In the rows, 128 means zero.
Turns in one plane each, and the order they were made in; the first pair answered:
turn P:
[129 131 146 120  69 138 126 161  93 113 147 153 127] |-> [103 177 122 136  82 135 150 124 108 124 134 163 118]
[135  98 135 153 171 116 100 103 135 141 141 104 122] |-> [130  95 141 135 156 108  90 101 132 145 144 112 120]
[137 148 117 108 146 104 137 110 172 139 103 130 131] |-> [162 121 124 127 162 125 135 143 169 118 102 111 146]
[164  92 148  88 125 105  94 134 134 128 132 112 127] |-> [128 154 121 104 139  96 120  80 158 150 117 129 113]
turn A:
[119 137 157  95  92  99 129 131 122 113 136 124 126] |-> [124 143 150 109  90 108 141 126 120 102 132 124 125]
[134 147 127 169 170 104 126  72 150 114 146 119 130] |-> [133 127 133 141 179  91  99  81 146 130 158 114 135]
[148 123 137 112 167  94 100 109 167 125 118 105 142] |-> [164 110 150 111 151  97 106 126 161 108 118 103 145]
turn D:
[148 158 122 181 142 154 149  91 124  93 125 130 139] |-> [133 171 123 164 113 147 157  81 122 103 119 146 125]
[127 117 117 121 156 121 118 140 133 143 130 124 136] |-> [139 112 123 135 152 133 131 150 127 122 126 120 140]
[153 143 124 152 149 146 141 145 150 100  95 106 115] |-> [140 157 122 142 118 146 152 138 143 101  88 118 105]
[147 116 149 117  50 156 156 138 117  95 114 144  98] |-> [119 131 138  75  58 117 131 107 134 140 116 153  89]
turn C:
[ 59 157  79 161 151 191 163 205 104 164 111 130 141] |-> [ 68 159  83 181 150 201 168 201  98 145 116 131 149]
[ 76 136 127  81 107 119 134 208 125 157  73 117 111] |-> [ 90 131 115 104 141 128 145 217 141 153  64  96 118]
[113 129 124  95 115  94 115 129 142 171 151 152 126] |-> [115 124 117  97 141  97 122 141 160 181 137 138 128]

(2 to 3 turns a pair)
[103  77 137  75  84 104  63 175  72 139 139 124 114] |-> [104 101 139  79  34 104 100 156  72 125 114 139  92] : A D
[ 94 160  77 100 125 123 174 171 138 186  78 137 107] |-> [123 116 102  68 106 116 146 203 126 181  82 125 111] : A A
[131 197 135  83 121  80  97  75 112 104 141 144  98] |-> [147 199 101 154 202 123 139 116 139  82 114 104 123] : C P
[128 117 153  82  92  94  98 111 114 126 138 146 120] |-> [151  98 152  90  83 108 125 141 124 109 114 130 117] : C A
[129 116 139 117  98 111 112 147 118 136 147 131 133] |-> [128 133 138 128  79 115 135 133 122 128 135 137 123] : A D A
[119 165  79 196 180 143 132 138 153  85 114 140 157] |-> [134  91 112 130 181 117  60 181 128 107 147 134 168] : A P
[136 160 148 140  96 140 136 103 135  97 122 146 125] |-> [112 161 141 103  97 120 110  94 137 133 126 153 122] : C A A
[ 78 161 105 120 122 128 131 119 120 165 136 148 126] |-> [113 102 143  92  93 126 112 161 104 145 144 138 131] : A A
[ 85 132 168 127 128 114  93 109  99 117 169 147 143] |-> [ 82 143 162 139 137 118  99  97 106 116 174 146 145] : D D P
[127 105 115 136 192 128  73 171 126 122 126  86 154] |-> [141 113 120 171 171 153 111 175 121  87 108  84 152] : A A
[ 56 185  98 135 126 150 138 130 100 156 135 164 136] |-> [ 71 159  93 157 175 164 126 157 104 157 140 142 153] : A P
[118 129 134 169 153 114 122 112 137  94 115 106 158] |-> [118 133 136 176 146 123 127 116 128  86 114 109 159] : A D
[ 95 175 149 123 129 142 152  14 111 143 146 144 141] |-> [116 131 185 117  90 166 134  67  63 108 165 153 155] : P C C
[135 109 122  61  82 127  93 149 155 149 133 110 114] |-> [120 158  93  88 115 122 117 103 189 161 119 110 108] : A P D
[119 137 133 185 124 161 131 114  94  84 146 138 148] |-> [103 102 141  85  85 118  90 145 100 151 134 142 122] : P C C
[114 126  99  94  56 144 174 190 127 154  65 121 104] |-> [127 108  89  88 115 131 161 196 161 170  58  91 111] : D A C
[142 120 117  98 133 129 121 191 112 163 136 141 132] |-> [143 130 101 118 163 136 133 186 130 162 128 132 133] : P C P
[ 92 147 117 119 113 140 145 115 103 115 123 137 120] |-> [ 89 139 107 119 154 138 119 123 106 133 133 128 130] : P A A
[155  98 137 135 142 131 116 156 117 106 117 119 151] |-> [116 134 124  95  93 110 130 131 128 139  97 143 119] : D P C
[138 108 139 123  82 139 145 154 108 118  97 119 122] |-> [122 119 117 111 157 104 111 119 147 166 111 108 124] : P D D
[123 112 153 122 137 110  65  78  97  98 189 161 144] |-> [134 105 152 152 171 126  70  87 102  88 187 143 157] : P A D
[ 93 143 111 173 184 131  93 121 118 102 131 109 153] |-> [ 87 166 122 178 113 153 131 125  93  77 113 133 133] : D D
[125 143 122 113 176 102 107  90 130 113 135 126 142] |-> [135 143 126 146 170 133 135 111 118  79 130 122 152] : P D A
[174  93 137 122 140 121 143 155 158 111 125 106 120] |-> [132 144 108 135 176 114 146 119 174 145 127 117 115] : A A A
[122  93 135 113 173 100  96 101 137 120 150 138 131] |-> [111 110 143 113 131  97 105  81 121 107 152 161 122] : D C P
[132 106 158 113  62 118 116 136  83 111 143 145 123] |-> [115 103 131  72  99  88  97 134 115 166 129 128 114] : D C
[125 202 132 136 137  93 135  68 125 127 179 153 108] |-> [177 123 164 138 170 109  96 126 107  98 203 120 137] : D D P
[105 121 127 103 126 131 107 164 105 151 134 129 130] |-> [ 90 160 108 118 113 136 139 133 116 152 118 139 120] : A D P
[114 137 129 133 102 140 145 167  60  75 135 151 107] |-> [ 89 171  83 151 194 131 141 137 103 114 135 131 117] : D D P
[145 109  82 159 158 160 170 153 155  87  72 104 120] |-> [125 142  76 184 178 160 161 111 148  81  91 120 128] : A C
[ 74 185 121  97  64 116 140  64 127 182 115 168 113] |-> [ 76 164  85 134 203 131 112  96 155 209 132 123 152] : A P A
[122 161  92 152 118 174 151  95  98 115 103 115 106] |-> [132 138 107 134  92 177 149 126  81 109 105 111 105] : D P D
[115 133 125 171 175 152 132 140 109 104 150 142 158] |-> [102 148 136 154 122 148 135 122  87  98 154 171 142] : C D
[124 113 159 122  81 101 183  81 104  87 104 161 111] |-> [123 129 127 172 172 119 196  79 136  94  97 131 133] : D P
[129 128 159 113  70 129 124 150  96 121 141 136 138] |-> [129 112 137  87 118 116 113 173 130 169 124 109 136] : C C D
[107 159 135 140  72 147 175 124  99 128 117 151 151] |-> [120 132 121 172 172 156 146 149 117 136 133 115 183] : A D P
[157 131 153 182 167 143 128  92 128  84 141 109 149] |-> [110 172 144 120 104 105 128  51 128 127 132 145 114] : D D D
[110 164 130 120  96 118 139  58 140 123 113 133 116] |-> [106 157 118 103 113 111 139  72 160 150  97 118 114] : C C
[139  82 184 123 111 108  93 147  87  86 151 122 128] |-> [121 100 182  96  85  90  91 127  85 105 148 140 114] : D D
[145 105 170  85  51 107 124 144 125 116 153 140 114] |-> [160 103 145  97  78 124 167 178 161 118 104 106 109] : C C A
[172 115 191 120  57 127 148 132 110  68 144 136 122] |-> [121 196 117 160 175 113 162  66 179 128 131 124 124] : D D P
[153 131 138 147  89 156 172 164  99  93  83 143 154] |-> [ 93 147 107  85 156 104  93 124 117 190 115 149 156] : A A A
[136 132 147 160 148 143  75 118 111  77 155 141 157] |-> [108 141 143  92  77 123  75 124 102 114 137 163 126] : D C C
[129 141 105 114 135 114 134 126 159 182 105 101 104] |-> [144 124 112 120 156 116 125 133 160 174 115  88 114] : C A
[101 125 129 181 190 145 134  70 141 120 120 132 168] |-> [116  63 178 110 128 120  80 104 103 127 146 141 165] : A D P
[ 93 153  60 144 156 139 194 165 139 169  72 129 115] |-> [ 70 154  62 122 178 118 154 141 137 193  99 140 119] : C D A
[ 76 166  88 137 161 138 136 142 118 181 117 126 142] |-> [124  93 141 100  88 136 119 191  87 145 125 123 140] : P P A
[131 139 122 174 182 117 119 116 137 116 143 125 142] |-> [ 98 176 114 159 137 116 133 101 123 125 136 155 125] : D D A
[146  80 134  95 131  96  80 136 139 154 112 103 123] |-> [143 107 141  97  74  92 108 114 129 137 101 126 103] : D A P
[ 91 136 119 103  98 152 120 183  96 152 126 139 130] |-> [ 95 123 110 101 146 140  96 181 113 173 137 127 140] : D D
[ 77 137 125 116 114 101 111 120 109 145 141 153 130] |-> [ 89 120 107 138 170 115 111 156 125 149 127 123 147] : C P A
[117 102 101  85 153 127 125 162 147 167 108 107 127] |-> [142  77 120  98 155 133 123 172 139 139 118  98 138] : C P D
[120 150 130 167 157 145 126  99 144 108 115 131 133] |-> [136 137 148 170 128 156 129 122 126  87 116 132 134] : D P A
[147 103 131 147 140 136 112 148 107  95 147 106 149] |-> [129 116 135 124  81 134 124 148  92 100 136 128 129] : D C
[164  92 168 144 140 119  64 120  93 102 184 139 165] |-> [108 145 135 100 129  79  68  69 124 164 161 159 134] : P C
[107 119 137  91 159 103 127 105 147 135 124 119 147] |-> [127 119 152 123 110 140 165 129 121  88 113 126 148] : D D D
[118 161 100 149 153 106 101 100 144 141 145 108 171] |-> [155 107 142 117  95 103  87 141 117 112 148 109 170] : P P A
[105 141 113  98 113  90 135 103 102 125 146 194 109] |-> [129 111  88 104 198  98 127 144 145 150 130 144 121] : C C D
[124 129 107 113 137 109 150  74 184 123 142 123 104] |-> [137 113 113 123 161 111 130  78 179 113 160 119 122] : D C A
[129 116 140  95 156  94  92 108 142 149 139 115 127] |-> [147 134 134 172 174 135 136 107 140  99 132 114 143] : P C D
[119 108 154 134 117 126 111 136  98 113 163 139 149] |-> [114 136 136 171 139 144 137 125 111 108 152 139 152] : D P P
[ 98 124 163 126 112 150 122 162 116  88 133 124 141] |-> [ 94 132 153 120 102 149 139 168 122  97 116 124 136] : C C A
[112 117 106  63 125 105 134 164 160 187  93 110 111] |-> [131 118 119  77  88 118 166 170 154 155  75 109 102] : A A D
[109 160 146  82 114 102 132  99 123 180 121 135  82] |-> [120 181 125 158 154 140 172  92 136 139 110 119  99] : A P C
[153  99 131 114 163 119 125 193 148 151 129  94 133] |-> [149 148 124 181 157 150 172 163 145 109 125 106 135] : A C A
[129 162 122 143 163 136 145 124 168  96 120 121 128] |-> [147 106 152  99 139 124 101 160 142 100 143 119 133] : A D P
[149  79 117 102 145 126 106 197 144 142 106 103 152] |-> [131 103 104  91 177 100  96 156 165 169 114 105 144] : P D
[112 124 105 143 203 140 103 146 130 154 148 112 146] |-> [120 140 124 168 117 179 158 165  90  98 130 135 135] : D D
[107 138 114 126 106 154 183 177 147 143 100 121 123] |-> [114 113 121 123 124 156 165 197 137 139 113 108 138] : A P
[134 114 140 100  79 134 128  92 113 129 129 136 119] |-> [138 119 127 109  76 142 154  98 123 126 109 131 114] : C A A
[105 152 110 133 179 150 180 151 164 156 133 103 137] |-> [102 158 121 140 137 161 202 159 152 140 125 111 129] : D D
